The rows of R fall into a few groups, which share some directions, and each row is roughly a mix of its group's hidden directions.
R (95 x 10):
[[ 12.2  19.2 -15.9 -16.2  37.3 -18.0  15.8  31.3  20.7  10.0]
 [-16.9   2.6  22.1   9.9 -12.0  11.5  25.9 -51.6  -3.7   0.2]
 [ 12.1  16.4 -24.6 -27.6  -8.9  11.8  -5.8  26.2  38.6 -17.1]
 [  2.3  40.6 -17.5   5.3  22.6  15.1  15.5 -32.4   9.6 -19.8]
 [ 29.5   7.6  -3.2 -11.4 -20.9  20.3 -14.0  -2.6 -43.9  21.3]
 [-35.5  -3.2  -6.4 -29.2  -8.3  19.6 -27.5   7.8  -3.0  32.5]
 [  1.5  45.3   9.4  34.0   2.4 -15.1  16.3  -8.3 -22.7 -11.1]
 [-30.3  14.5   1.9 -23.4 -24.0  32.6 -25.3   1.6   2.6  23.2]
 [  8.9   7.8   0.6  14.2 -26.7  -4.9   6.5  20.7  44.1  31.8]
 [ 17.5  -9.6  29.6 -44.8  -1.2  21.6 -16.2   8.9  19.0  -7.1]
 [-16.9 -32.2 -31.2  12.2  11.9   8.0 -15.9  21.6 -31.3  12.5]
 [ -2.1 -15.7  12.2 -51.2  12.9  25.4 -22.5  11.9   5.1   0.0]
 [-23.6 -33.1 -20.5  -0.3  27.3   3.7 -11.1  -5.0 -25.6  29.4]
 [  3.7 -10.3 -33.3  33.1  15.0  31.3  13.6 -16.7 -20.1  10.3]
 [ 21.0  38.6 -12.0  16.0 -38.9  20.0  -9.7  -6.1   6.0  -9.1]
 [-11.9 -22.3  -9.7 -40.4  -6.1   9.3 -21.7  25.4   7.2  28.9]
 [-19.8  14.5 -36.9   8.9 -34.6 -10.9  27.5   2.3   3.3  19.2]
 [ 26.3  -4.3  35.8 -30.9 -25.7  18.4   7.3 -14.9  -3.3 -16.4]
 [ 19.9 -44.9  -2.0   5.0  39.6   7.8  11.6  -0.7  -2.7  17.0]
 [-14.9  -9.2 -19.2  12.7  -5.7 -33.1  32.0   8.3  13.1  35.7]
 [ -5.6   5.2 -15.8  39.6 -39.2  27.1   2.3   9.7  -3.1  15.7]
 [-45.6 -37.7  12.0   5.4  -6.7   1.1  -2.1  -8.8  22.7  13.3]
 [ 26.6  11.5  -6.1  34.7 -17.5  -2.2  33.8 -18.2   6.4 -24.4]
 [  2.6  -9.7   4.7 -47.7  14.2  25.5 -23.0  16.6  19.9  -7.0]
 [ 22.4  11.5  44.8 -16.6   8.6 -27.3  -3.7  20.8   9.7 -14.9]
 [ -1.7  15.2 -16.5  15.8  31.8 -37.3  -9.6  11.4  25.9 -21.2]
 [-27.5 -22.6  35.3 -15.0  -3.6  17.2  19.0  -4.0 -28.2  16.9]
 [ 19.0   7.4 -24.7 -21.0  27.4 -28.1 -24.6  -6.8  12.3 -26.3]
 [  4.2  -3.4  43.3 -31.4 -11.0  25.2   4.1 -22.2   1.6  18.6]
 [ -9.2 -39.3  -4.3 -14.1  10.5  32.5 -33.5   0.2 -15.1  11.7]
 [-34.8 -25.3 -24.9  31.1 -18.8 -12.2 -18.7 -10.3  -6.7   7.5]
 [-30.6  26.1 -27.6   8.0 -10.8   9.4 -15.9   4.4 -36.3  16.3]
 [-10.4 -34.9  -9.0  -6.0 -17.2  -0.5  -1.9   1.1  17.8 -49.5]
 [-26.3 -39.8  18.2 -25.3  11.4  14.8  16.5   0.9 -22.0  12.0]
 [ -0.5  13.0  52.0  -9.7 -15.4  22.8  24.7 -11.2   6.2   0.0]
 [  6.2   9.0  15.1  34.2  -4.4  31.5 -10.2 -20.7 -35.7 -12.6]
 [-15.4  -4.4 -14.4 -18.1  27.9   1.8 -11.6   0.9  24.4 -46.9]
 [-34.3  24.5  17.6  29.7 -14.3  -5.3  21.7   1.8  26.0 -12.2]
 [-17.8  42.8  10.2  -6.8   6.7   8.7  21.0  -0.2  27.1  30.1]
 [ 25.3   7.9 -29.9 -35.7  -3.5  10.8 -10.8  35.7   3.3 -10.1]
 [ 21.5 -18.8 -23.0  -2.3  41.6  -5.3  -8.0  33.2 -10.6  10.2]
 [ 45.7  13.6  -8.5   4.8  27.5 -10.5 -32.5  11.7  -4.4  -7.2]
 [-18.9 -15.2  25.6  41.2  -8.9 -18.0  14.3 -30.5  -4.8  -0.6]
 [  5.9 -29.3  -9.5  -1.8 -13.0 -11.7 -14.2  30.1  25.9 -37.7]
 [ 34.6  10.6 -13.3  -1.8   8.8 -10.2  -5.7  11.1 -22.7 -46.4]
 [ -8.4  15.7  -6.7  25.0 -22.4  -7.4  22.3  -5.9  -4.5  49.1]
 [ 13.6  39.1  -3.7  34.1  -0.5   2.8  23.4 -16.6   4.9 -27.6]
 [ 33.1  30.9  22.4 -16.4  17.3 -16.2   4.0  11.7 -27.9  13.6]
 [ 21.6  43.8  14.9   9.9  19.9  32.5  12.3   9.3  10.5   1.6]
 [-20.1  59.2  -9.2   5.7  -7.4   0.8 -11.1   7.5 -11.6 -10.0]
 [-43.9   7.0 -16.3   7.8  13.8  10.8  10.8 -23.7   3.0  34.7]
 [-25.0 -26.7  -6.5 -25.7  28.0 -34.8  -8.5 -14.6 -12.1  -5.2]
 [  7.3  -7.8  24.0   5.0 -44.7  25.2   9.3  -8.2  -9.0  30.3]
 [-19.3  -7.1 -10.2 -39.8  -7.1  24.4 -22.4  15.7  23.3  21.1]
 [  6.4  24.6   2.6  20.6  17.7  -3.2  -4.9  10.1  42.9 -33.6]
 [  6.7  15.2 -22.4 -24.7 -27.7   5.6  16.2 -21.3  36.6 -16.2]
 [ -4.7 -28.2 -19.7  -0.7  55.0  -9.5  -5.2  -4.1   4.5 -10.6]
 [-37.3   6.4 -47.5   9.8   4.5   5.0  11.9  -6.4  20.5   8.4]
 [ 18.5  40.5 -16.3  31.4 -21.0 -16.2 -22.6  -4.4   2.7  -5.3]
 [-11.4   7.8  39.6  16.9  36.6   5.5  -5.1 -18.7 -23.8  12.0]
 [-18.5  -4.4  28.4   1.8  -4.9   8.7  -0.1  -5.8  31.8  46.8]
 [-35.9  19.7  -9.4   4.3 -12.3  -9.2  -0.3 -33.3  26.2 -26.0]
 [  8.5 -36.6  16.2 -29.3  -4.9  -8.0  10.2   2.0  39.4  14.9]
 [  2.5  -4.4  51.2 -23.2  10.3  22.9  26.1   0.7   2.0   1.5]
 [  0.8 -26.5  16.8  13.3  -9.4 -25.5 -12.2  24.1 -34.3  26.3]
 [ 32.1  39.8  -5.4   7.9  29.4  -6.7 -11.7  23.1   0.3  14.7]
 [ 11.6  10.9  26.9   7.6 -32.8  45.9   6.6  -7.7  12.1  -6.0]
 [ 52.1  20.4   4.4 -11.1   8.0  25.4 -16.3  12.3  -8.6  -5.6]
 [  2.0  -9.4 -29.6  26.2 -10.1  21.9 -29.7  16.7 -32.5   7.1]
 [ -6.6  18.3 -30.5   9.3  12.4   6.9   8.0 -11.8  37.9 -35.6]
 [ -0.4 -28.9  38.8  -3.7  10.4 -21.4  20.3 -22.7  22.7  11.6]
 [ 12.5  17.8   7.6  -9.4 -44.6  14.4  -0.2 -34.4  20.5  -8.9]
 [-42.1 -11.9  30.9   3.6  18.8 -29.0  -3.4 -15.4   1.1 -13.3]
 [ 24.2   4.0  -0.7 -29.6 -27.1  -4.1   9.2  28.0  37.3  -2.9]
 [-21.3   1.1  12.0  -3.8 -28.8 -21.4   1.0 -29.8  31.5 -26.7]
 [ 28.3 -25.8  32.6 -12.3 -12.6 -18.3  18.2   0.5  31.0  -6.1]
 [ 17.5 -27.9 -13.8   5.8 -16.3  11.3 -17.9  -1.5 -35.7  34.6]
 [  9.8  17.9  29.1  10.5 -37.8  19.8   7.6   1.9 -21.9  27.6]
 [ 14.0 -12.6  58.0 -12.8 -12.3   7.7  -0.7 -18.2  -8.2   3.4]
 [ 20.3   1.2  17.0 -13.3 -11.0  13.4   8.3 -21.2  17.0 -50.1]
 [ 14.3 -36.5  17.5  -2.7  20.4  31.6  -9.0  17.3 -24.5  16.0]
 [ 18.5  18.7 -18.7  -6.8 -36.9   3.5  25.2  -1.3 -31.2  20.8]
 [-12.6  39.3  12.0  -0.1   3.2 -12.7  23.7   1.3  35.0 -26.3]
 [ 14.9   9.6  31.1  -5.9 -40.8  15.4   8.7  11.0  -6.4  32.3]
 [  6.4 -35.7  16.1 -13.0  28.7 -12.8  24.6   4.9  28.8  17.6]
 [-13.9 -29.5  -6.3 -19.7 -34.3   8.6  -1.8  20.9  33.8  13.1]
 [-18.5 -44.1  -2.9 -22.0  27.6 -23.1  -9.7  -7.9  16.3   2.2]
 [-28.2 -22.2   8.7 -21.3  29.4   6.7 -28.2  13.9  -6.2  27.3]
 [-33.2 -35.3  -6.7  -9.3  22.9 -24.5 -14.8  -9.2 -16.8  17.5]
 [ -6.0  26.2  12.0 -15.4  51.1  -0.1 -18.6  19.6   4.6  -5.5]
 [ -5.2   9.5 -54.4  21.6   5.0 -16.6   2.7  21.3   1.3 -13.8]
 [  7.5  -2.2  16.9   9.3  17.0  -4.7   0.9 -27.9 -28.6 -46.5]
 [-28.6  -6.4 -21.7   7.3 -22.7   8.8  24.5  15.2 -27.6  30.5]
 [-11.3  -8.9  16.5 -26.1  42.1  13.3 -23.3 -11.1 -21.9 -15.6]
 [-33.4  -5.5  -2.8  36.9 -18.1  -3.6  27.3   8.6  25.7  12.9]]
Here is one row of each group, with its name. Which group are the others in?
[-35.7  -8.3  -8.7   2.9  26.8 -25.2 -24.0  -8.2 -32.7  -3.1]
W
[ 10.2 -23.3 -18.8 -17.3  -7.3  18.8 -23.8  -4.1 -44.9  14.0]
M
[ 17.0  27.0  14.3  45.9  -9.6 -19.7  18.0 -10.0   9.3  13.3]
H

[-34.5 -31.7  -1.3 -31.4  -8.5  -2.4 -25.3  -0.4  -0.6  24.4]
W
[ 26.1 -13.9   5.0 -37.0  22.7   7.3 -26.9  -9.4 -28.3  -7.1]
M
[-40.4  14.1 -35.3   5.3 -27.0 -13.1   4.7  -3.3 -21.3   1.4]
M
[-13.0  31.1   7.1  -4.2  39.3 -25.7 -16.7   7.9  -1.5 -27.3]
W
[ 14.3  23.5 -13.1  -2.0  19.3   9.6   5.1 -20.0   8.2 -51.1]
H
[ 18.6  22.6  -4.8   1.5  49.0  -4.6 -22.7  10.8  -7.9 -22.3]
H
[ -6.5  21.8 -16.7  10.2  20.6  -3.3  -9.2  11.9  33.0 -43.0]
M
[  9.6 -25.1  12.9  -0.2 -34.1 -39.7  25.0  -9.1  12.8   0.6]
W
[ 12.0  10.8 -48.4  -2.8   9.0 -32.8 -22.4  -2.7   8.9 -12.2]
M
